(in the rows, 128 means zero)
Rotation paths and how fast each direction turns (degrees a step)
Each turn is a multiple of 5 degrees from 10 to 175, or 0.
Each row of a path follows its step; steps can be skipped.
Rotation 1:
step 0: [130 119 117 118 123 125 129 126 118 124 124 125 113 122 128 128 121 116
 117 121 131 126 126 122 126 140 130 127 122 134 128 120 120 133 120 126
 128 128 131 120 127 139 124 123 130 135 124 128]
step 1: [117 126 111 123 127 136 125 123 133 128 128 131 138 128 134 142 130 124
 124 122 127 121 126 127 119 136 125 130 130 123 130 139 132 124 124 120
 124 122 127 119 130 133 130 123 139 133 123 135]
step 2: [126 118 131 135 122 129 120 123 121 120 129 120 126 129 138 137 124 121
 126 132 136 125 135 129 125 140 141 129 124 123 125 123 119 128 126 127
 120 128 134 128 124 134 134 116 140 117 131 133]
step 3: [128 121 127 121 124 135 132 120 127 135 139 133 118 134 142 136 138 131
 126 124 117 132 122 134 121 136 126 118 123 129 124 120 125 123 125 125
 127 122 131 117 133 127 122 120 136 126 126 126]
step 4: [128 123 119 127 127 137 134 130 128 117 137 127 125 127 133 128 126 122
 123 125 132 133 127 118 128 134 133 127 124 125 123 133 122 136 123 129
 136 116 123 127 123 112 133 113 141 126 134 129]
step 5: [123 119 115 122 117 136 132 134 119 129 136 134 130 125 128 128 137 120
 138 128 132 115 130 131 126 140 129 117 126 133 128 123 120 131 131 123
 131 132 130 119 126 130 135 125 128 121 129 121]
step 6: [132 116 122 123 127 138 136 122 132 125 125 125 129 119 130 126 132 120
 129 131 128 133 127 120 135 139 128 124 121 120 123 132 126 123 127 127
 134 118 133 117 125 135 125 126 130 120 115 144]
step 7: [124 115 109 126 123 129 131 120 131 116 133 134 125 129 127 137 123 133
 132 130 130 132 133 139 130 141 128 135 126 131 129 120 131 133 123 136
 125 124 128 126 132 130 138 130 139 124 124 128]
step 8: [128 115 121 123 135 139 135 121 125 131 131 115 124 133 125 133 134 123
 125 130 125 122 128 120 117 133 124 136 123 125 128 115 123 124 122 124
 128 139 124 120 124 127 128 124 136 122 135 139]
step 9: [136 123 113 126 128 132 127 128 124 121 141 134 119 132 126 130 120 119
 114 127 132 130 128 133 126 128 133 130 133 129 130 129 124 127 118 122
 132 123 132 111 126 139 123 120 135 127 124 123]
step 10: [118 120 122 116 126 139 127 133 127 120 129 124 127 125 129 137 132 126
 123 122 122 120 125 137 118 141 137 129 126 122 130 141 127 123 125 119
 133 127 123 133 131 130 129 125 137 122 134 134]
Speeds:
[125 127 127 127 128 128 129 128 131 131 129 129 127 128 132 131 132 130
 127 126 125 124 129 129 130 126 128 126 130 130 130 127 130 129 127 128
 130 131 127 129 129 130 129 131 128 127 127 127] -> 160
[131 126 127 127 127 130 128 131 127 128 130 126 125 129 125 127 129 126
 125 126 127 130 125 128 126 126 127 125 132 127 129 130 126 128 128 129
 131 128 128 129 128 127 129 129 128 127 132 123] -> 70
[128 130 128 126 125 130 128 130 129 127 129 130 130 128 129 128 128 130
 124 130 129 132 127 127 127 130 126 127 125 130 129 132 130 131 126 132
 128 132 128 129 128 130 125 128 130 128 128 129] -> 120
[128 128 131 128 128 132 127 125 126 131 129 128 127 128 132 127 124 128
 126 127 129 125 129 131 123 125 131 128 126 129 127 131 128 125 128 128
 128 126 127 130 128 128 128 127 130 130 128 127] -> 45
Rotation 2:
step 0: [126 135 132 133 121 115 123 125 121 132 136 124 127 124 136 125 127 135
 115 127 115 115 132 132 120 128 118 135 131 148 124 134 128 118 120 126
 126 134 128 122 127 133 124 124 132 125 118 130]
step 1: [133 141 130 130 128 128 125 128 130 125 127 120 139 140 124 124 123 127
 135 126 135 136 131 129 131 125 128 118 128 140 123 112 129 128 129 132
 147 119 125 132 132 128 123 134 132 118 116 134]
step 2: [120 133 120 126 124 133 122 132 133 120 133 143 121 139 118 127 114 122
 135 138 127 133 130 131 136 124 133 127 119 123 128 143 119 132 118 128
 131 125 122 138 129 128 129 132 128 135 138 123]
step 3: [134 115 133 133 129 128 134 118 119 139 125 137 125 123 128 133 135 141
 138 131 118 129 136 131 127 130 127 141 124 123 137 128 125 120 128 135
 118 119 122 132 127 120 140 135 125 124 135 125]
step 4: [132 124 124 136 127 113 133 133 131 130 126 113 140 133 138 140 135 129
 117 123 127 127 128 131 120 128 117 129 119 130 120 131 118 120 130 131
 131 135 138 129 116 132 133 125 125 133 130 136]
step 5: [132 139 124 134 123 123 121 132 128 125 122 141 129 123 135 112 131 132
 124 137 133 122 135 130 131 130 121 115 129 132 111 122 134 130 133 126
 141 127 127 128 143 130 126 124 129 135 120 132]
step 6: [127 132 133 134 126 135 134 135 137 135 126 123 120 142 129 120 105 126
 141 131 128 134 142 128 136 136 130 122 134 124 138 136 127 132 124 126
 121 124 129 130 131 126 123 125 131 126 119 127]
step 7: [126 115 126 135 134 139 120 118 132 131 134 134 129 137 129 140 139 126
 135 128 127 131 135 128 124 123 138 144 130 137 133 136 122 129 126 137
 124 134 126 137 139 138 125 127 124 125 136 129]
step 8: [136 129 122 125 120 106 118 129 132 127 126 122 138 119 127 135 139 143
 121 121 129 124 127 131 130 125 126 126 123 128 136 129 137 133 123 134
 121 123 124 141 121 128 138 124 128 126 133 131]
step 9: [120 143 125 131 130 122 128 136 119 133 116 128 138 125 127 128 125 118
 124 130 124 125 130 138 131 135 115 138 132 125 121 121 127 131 133 111
 137 128 132 133 130 128 138 131 134 131 122 136]
step 10: [126 133 131 135 128 131 129 138 118 133 141 126 119 127 139 120 122 116
 130 134 126 130 142 118 134 127 136 112 134 125 125 135 128 119 131 132
 136 132 125 134 133 128 130 140 121 121 128 123]
Speeds:
[128 128 131 129 130 123 125 127 130 128 126 128 126 127 128 127 130 124
 126 128 130 126 125 127 126 131 125 129 127 130 130 127 128 127 128 132
 128 130 129 129 128 125 130 129 130 130 125 129] -> 85
[126 129 126 127 130 128 130 128 133 127 129 130 128 129 129 126 127 126
 131 125 127 126 129 127 132 128 130 127 126 130 132 127 127 126 126 129
 130 128 127 124 132 128 128 130 126 128 128 129] -> 80
[126 127 128 130 126 129 128 127 128 125 128 127 121 127 129 128 126 129
 128 127 125 130 126 128 129 130 127 130 129 127 128 127 128 128 131 132
 127 128 129 129 128 131 128 129 126 126 129 132] -> 95
Rotation 3:
step 0: [127 124 131 121 128 134 128 135 129 131 118 122 113 121 129 132 121 134
 128 128 129 127 129 119 126 123 123 130 126 119 136 108 120 127 120 128
 129 119 128 136 126 132 140 127 132 134 120 140]
step 1: [125 119 119 134 123 129 130 128 123 139 111 116 133 130 134 124 127 123
 120 129 128 128 128 119 125 135 131 132 123 122 124 125 126 132 120 122
 118 124 120 119 136 127 123 136 126 135 122 115]
step 2: [134 123 135 121 132 138 119 120 119 119 129 119 122 125 125 121 120 133
 137 137 136 133 136 129 120 126 123 127 133 132 121 120 125 124 114 123
 120 120 126 128 140 129 131 122 119 127 127 127]
step 3: [126 124 131 141 120 125 138 137 132 134 125 115 116 124 133 128 114 131
 128 132 135 130 130 115 131 126 131 130 131 123 112 129 121 127 125 131
 136 125 129 119 126 127 133 126 123 137 124 134]
step 4: [114 127 133 124 122 125 128 116 124 131 118 114 134 125 120 125 130 130
 128 130 141 125 139 123 128 127 138 122 130 124 138 121 120 127 124 125
 117 118 134 130 129 129 124 122 128 132 117 124]
step 5: [133 130 127 133 123 138 121 132 129 123 118 121 117 120 130 126 121 118
 128 129 124 134 134 118 126 125 119 130 127 133 137 123 130 138 120 130
 124 129 128 124 137 124 146 128 121 135 116 130]
step 6: [132 121 128 125 128 131 136 134 123 144 121 124 129 124 130 130 118 136
 122 135 129 124 131 128 122 136 126 127 131 112 121 124 125 129 113 123
 120 109 123 125 126 130 130 127 133 128 122 130]
step 7: [124 118 127 129 126 133 128 119 126 127 123 110 125 136 130 121 124 128
 143 129 133 127 125 118 122 118 125 136 116 129 120 121 126 125 123 123
 116 131 130 130 134 130 124 130 121 135 117 126]
step 8: [125 119 134 123 123 132 120 127 128 122 119 122 126 116 129 132 119 130
 122 136 134 134 132 123 130 133 139 122 137 132 119 125 118 129 123 128
 138 117 125 123 137 129 136 131 114 137 129 130]
step 9: [129 135 131 141 128 125 130 130 129 140 122 116 116 126 129 123 130 131
 126 128 139 131 143 118 134 123 127 134 130 119 131 118 123 124 119 128
 120 123 133 121 136 137 125 117 133 128 125 128]
step 10: [125 126 130 128 123 134 132 125 119 125 118 116 128 130 120 121 116 115
 129 137 132 125 131 117 115 130 131 121 129 131 131 129 126 131 127 126
 124 121 124 123 125 116 138 128 133 134 114 120]
Speeds:
[131 131 126 129 127 128 127 130 129 126 128 126 126 129 128 130 130 127
 131 130 127 130 127 127 125 125 125 130 130 129 129 124 126 124 131 126
 127 131 129 131 127 130 130 126 127 129 126 128] -> 155
[126 132 129 126 124 127 131 128 127 127 131 126 126 127 124 127 129 125
 128 129 126 128 131 125 131 129 128 129 133 128 129 129 129 128 129 129
 130 127 132 127 129 127 127 126 131 130 127 129] -> 65
[126 129 131 126 129 126 126 128 128 130 128 129 129 128 127 129 131 125
 124 126 129 128 129 124 128 125 130 127 126 127 129 124 127 129 129 130
 127 130 126 125 126 130 132 126 127 128 131 129] -> 80
[128 128 128 128 126 132 132 132 127 129 128 129 126 128 129 127 126 133
 126 127 128 127 131 130 130 130 127 127 129 127 127 126 128 128 128 129
 129 131 130 127 125 134 130 128 128 128 129 128] -> 125
Rotation 4:
step 0: [137 129 130 131 138 121 135 126 130 120 125 133 121 141 123 132 121 126
 135 117 126 130 140 121 145 133 127 127 123 124 130 132 118 123 130 126
 127 137 123 118 132 123 120 127 126 125 116 129]
step 1: [126 125 133 138 124 131 136 121 146 127 140 138 132 124 117 130 134 119
 131 134 127 133 118 125 124 118 124 131 138 123 125 127 120 127 120 122
 136 127 123 130 129 127 141 132 126 123 131 129]
step 2: [123 129 126 121 136 121 126 127 130 127 126 138 134 148 122 128 120 124
 111 126 135 113 130 129 122 128 135 131 120 129 122 122 136 140 124 122
 123 127 126 128 126 135 131 123 133 125 133 133]
step 3: [123 137 134 131 126 131 126 122 124 119 130 123 122 128 125 145 126 128
 146 133 135 126 117 136 122 124 128 125 129 123 132 123 126 130 128 127
 111 132 134 133 139 129 128 122 138 129 122 120]
step 4: [128 133 139 122 134 120 129 132 130 129 143 134 135 126 138 120 120 130
 124 135 113 124 132 128 133 132 125 127 131 131 145 114 124 133 122 129
 125 134 133 132 118 128 127 128 123 134 122 130]
step 5: [122 131 116 120 132 122 126 122 128 127 128 121 124 129 133 124 138 128
 130 134 127 119 134 136 116 124 116 124 128 123 121 132 120 126 121 124
 143 133 131 121 128 134 128 140 140 130 127 115]
step 6: [133 132 131 134 137 138 138 120 129 132 119 130 118 129 125 124 123 119
 124 123 129 120 129 118 132 138 130 116 121 131 132 117 134 116 125 120
 126 132 128 133 126 122 116 132 121 128 128 117]
step 7: [136 129 136 128 137 129 120 126 140 126 130 134 128 118 114 123 136 132
 136 126 136 136 124 141 128 135 116 133 126 125 136 133 127 130 116 128
 130 132 126 119 132 135 128 128 123 120 134 133]
step 8: [131 128 132 118 122 120 126 127 123 135 120 124 122 135 119 123 127 122
 126 121 127 116 113 117 125 130 135 140 134 134 122 112 119 132 122 128
 134 128 127 126 124 126 130 132 128 127 133 137]
step 9: [134 135 135 135 129 121 128 126 126 130 127 131 121 132 130 139 132 130
 136 118 134 132 140 127 132 118 122 116 123 124 122 123 119 142 133 129
 123 127 120 135 134 141 119 126 139 122 131 128]
step 10: [131 129 142 130 143 123 135 135 136 120 140 129 129 132 133 127 122 120
 132 130 123 131 119 128 121 132 132 127 131 129 128 125 119 119 140 127
 128 128 137 138 131 123 141 136 123 129 133 133]
Speeds:
[129 130 128 129 129 129 127 129 128 128 128 125 129 127 133 126 126 125
 127 127 127 127 129 131 127 126 128 129 129 126 129 129 128 127 130 129
 126 128 134 129 126 131 126 132 128 129 125 126] -> 55
Rotation 5:
step 0: [126 144 124 126 120 126 136 126 121 126 133 117 136 133 126 136 132 138
 127 136 130 139 134 121 133 124 126 134 128 137 128 126 132 123 122 141
 138 132 129 135 119 110 123 119 123 127 117 127]
step 1: [120 117 138 127 121 128 133 121 120 131 132 111 131 139 125 127 126 138
 119 119 129 122 134 133 130 119 140 127 128 137 124 139 137 125 123 126
 138 134 132 135 116 126 136 125 119 133 124 121]
step 2: [117 124 129 134 122 122 130 130 119 136 123 131 132 133 126 131 134 124
 131 127 135 111 142 129 124 119 140 128 129 137 126 131 127 128 123 132
 122 117 126 127 123 113 136 141 123 138 118 139]
step 3: [130 124 128 136 129 122 125 123 130 137 143 120 138 124 127 125 124 122
 123 133 127 109 133 124 120 120 124 134 123 129 125 124 120 117 118 133
 141 125 121 123 133 111 127 131 123 119 129 133]
step 4: [125 133 140 133 125 124 128 130 128 120 137 126 119 138 128 108 137 121
 114 133 132 120 125 126 119 120 124 131 127 134 128 135 133 118 126 134
 131 134 133 111 134 126 130 125 118 128 134 137]
step 5: [127 129 143 129 125 118 133 123 128 122 119 125 120 139 137 129 139 112
 118 128 127 126 126 135 132 140 129 133 126 137 130 127 131 122 132 124
 128 124 128 124 130 115 129 143 129 112 130 130]
step 6: [134 130 151 125 131 128 132 130 122 134 134 125 124 122 131 128 125 120
 135 125 121 132 147 117 125 133 129 129 121 129 125 134 123 123 134 124
 126 131 133 131 135 126 131 142 124 113 142 133]
step 7: [124 137 135 121 134 140 144 136 128 126 134 130 119 133 126 128 139 122
 123 138 129 130 138 124 116 125 131 131 126 128 132 131 111 146 132 133
 127 132 127 131 126 121 125 125 129 118 139 125]
step 8: [137 127 135 127 133 138 139 127 129 136 121 117 129 137 133 123 127 122
 121 135 122 136 122 130 125 120 146 126 123 133 131 133 128 136 128 134
 134 136 124 132 129 136 114 131 136 112 117 133]
step 9: [129 126 126 126 126 119 135 124 122 132 125 122 123 121 131 116 131 137
 135 134 126 141 141 128 125 120 141 128 118 142 127 114 139 142 138 135
 126 128 134 127 132 132 127 130 122 122 121 130]
step 10: [128 127 124 119 132 125 138 121 132 127 137 114 134 129 126 136 133 143
 123 120 140 120 128 123 117 121 132 125 131 127 133 119 128 141 142 128
 129 121 128 135 133 131 129 138 117 119 120 124]
Speeds:
[127 128 132 126 130 131 127 131 128 129 127 131 130 129 127 131 130 130
 131 132 126 129 129 126 129 131 129 127 127 129 127 129 131 130 128 128
 130 131 128 128 124 128 126 127 128 126 128 127] -> 45
[130 127 126 128 131 128 126 127 129 129 127 130 129 128 127 129 130 126
 125 127 127 126 129 127 131 126 127 127 128 129 130 128 128 128 128 127
 132 128 128 123 128 128 131 130 122 131 127 128] -> 40
Rotation 6:
step 0: [122 121 125 129 133 122 120 125 127 119 125 117 124 124 136 113 127 134
 131 132 129 120 128 120 136 128 127 116 130 133 120 123 128 133 123 133
 112 137 127 119 140 124 117 128 116 126 124 127]
step 1: [139 135 119 128 129 138 137 125 128 129 138 133 129 121 136 125 132 128
 138 132 122 127 126 116 119 110 132 122 126 135 141 126 128 114 125 128
 128 126 136 126 135 121 123 128 130 138 132 123]
step 2: [126 120 134 133 130 129 126 136 136 126 127 139 133 125 134 134 117 130
 116 136 120 127 131 124 117 125 133 123 116 131 127 137 132 132 127 141
 132 142 130 130 131 126 142 125 130 118 119 120]
step 3: [112 126 132 125 128 137 119 131 128 118 128 133 111 124 128 109 123 126
 130 125 131 129 119 116 133 125 131 119 128 129 124 136 130 130 125 121
 124 136 130 132 135 135 117 131 120 126 125 133]
step 4: [130 132 122 128 125 131 132 121 132 122 131 125 129 127 126 122 130 138
 134 129 123 127 136 109 120 131 130 114 129 142 133 112 131 121 114 127
 124 124 125 126 126 120 126 137 137 128 131 116]
step 5: [123 139 128 129 126 132 126 134 141 129 119 132 133 122 136 136 131 127
 122 127 124 137 130 129 127 110 132 118 124 131 124 131 126 129 126 142
 121 138 126 125 136 120 135 119 128 139 119 125]
step 6: [121 116 135 130 129 135 125 142 124 125 139 130 115 128 137 122 115 123
 118 126 127 130 121 120 124 122 139 123 128 132 130 130 132 128 118 133
 136 128 136 127 124 126 114 123 132 125 129 140]
step 7: [134 125 127 131 132 133 126 133 135 117 122 123 122 132 130 119 125 133
 134 136 112 130 124 111 126 140 126 125 128 142 127 123 127 130 127 120
 128 132 111 134 137 117 131 131 126 130 125 124]
step 8: [120 134 124 134 123 133 126 126 125 126 129 120 132 121 133 124 139 133
 123 129 133 130 138 119 138 116 127 125 118 135 133 136 123 121 118 145
 117 126 130 131 132 115 131 127 115 133 126 123]
step 9: [131 124 128 138 123 141 133 132 135 141 130 133 125 124 140 129 121 125
 129 137 126 130 116 125 122 120 138 126 122 127 128 125 143 126 120 136
 128 142 130 116 125 126 112 130 134 126 128 128]
step 10: [132 117 130 122 135 128 114 134 134 113 131 124 122 126 142 119 122 130
 133 134 117 129 129 119 121 130 125 123 138 133 133 132 122 133 133 132
 128 140 136 132 132 124 134 133 130 126 114 128]
Speeds:
[130 128 128 126 131 129 123 129 127 129 128 126 131 127 127 130 129 131
 125 127 131 129 130 129 126 128 127 125 126 128 127 130 128 132 127 129
 127 129 127 131 128 129 131 127 124 130 126 127] -> 130
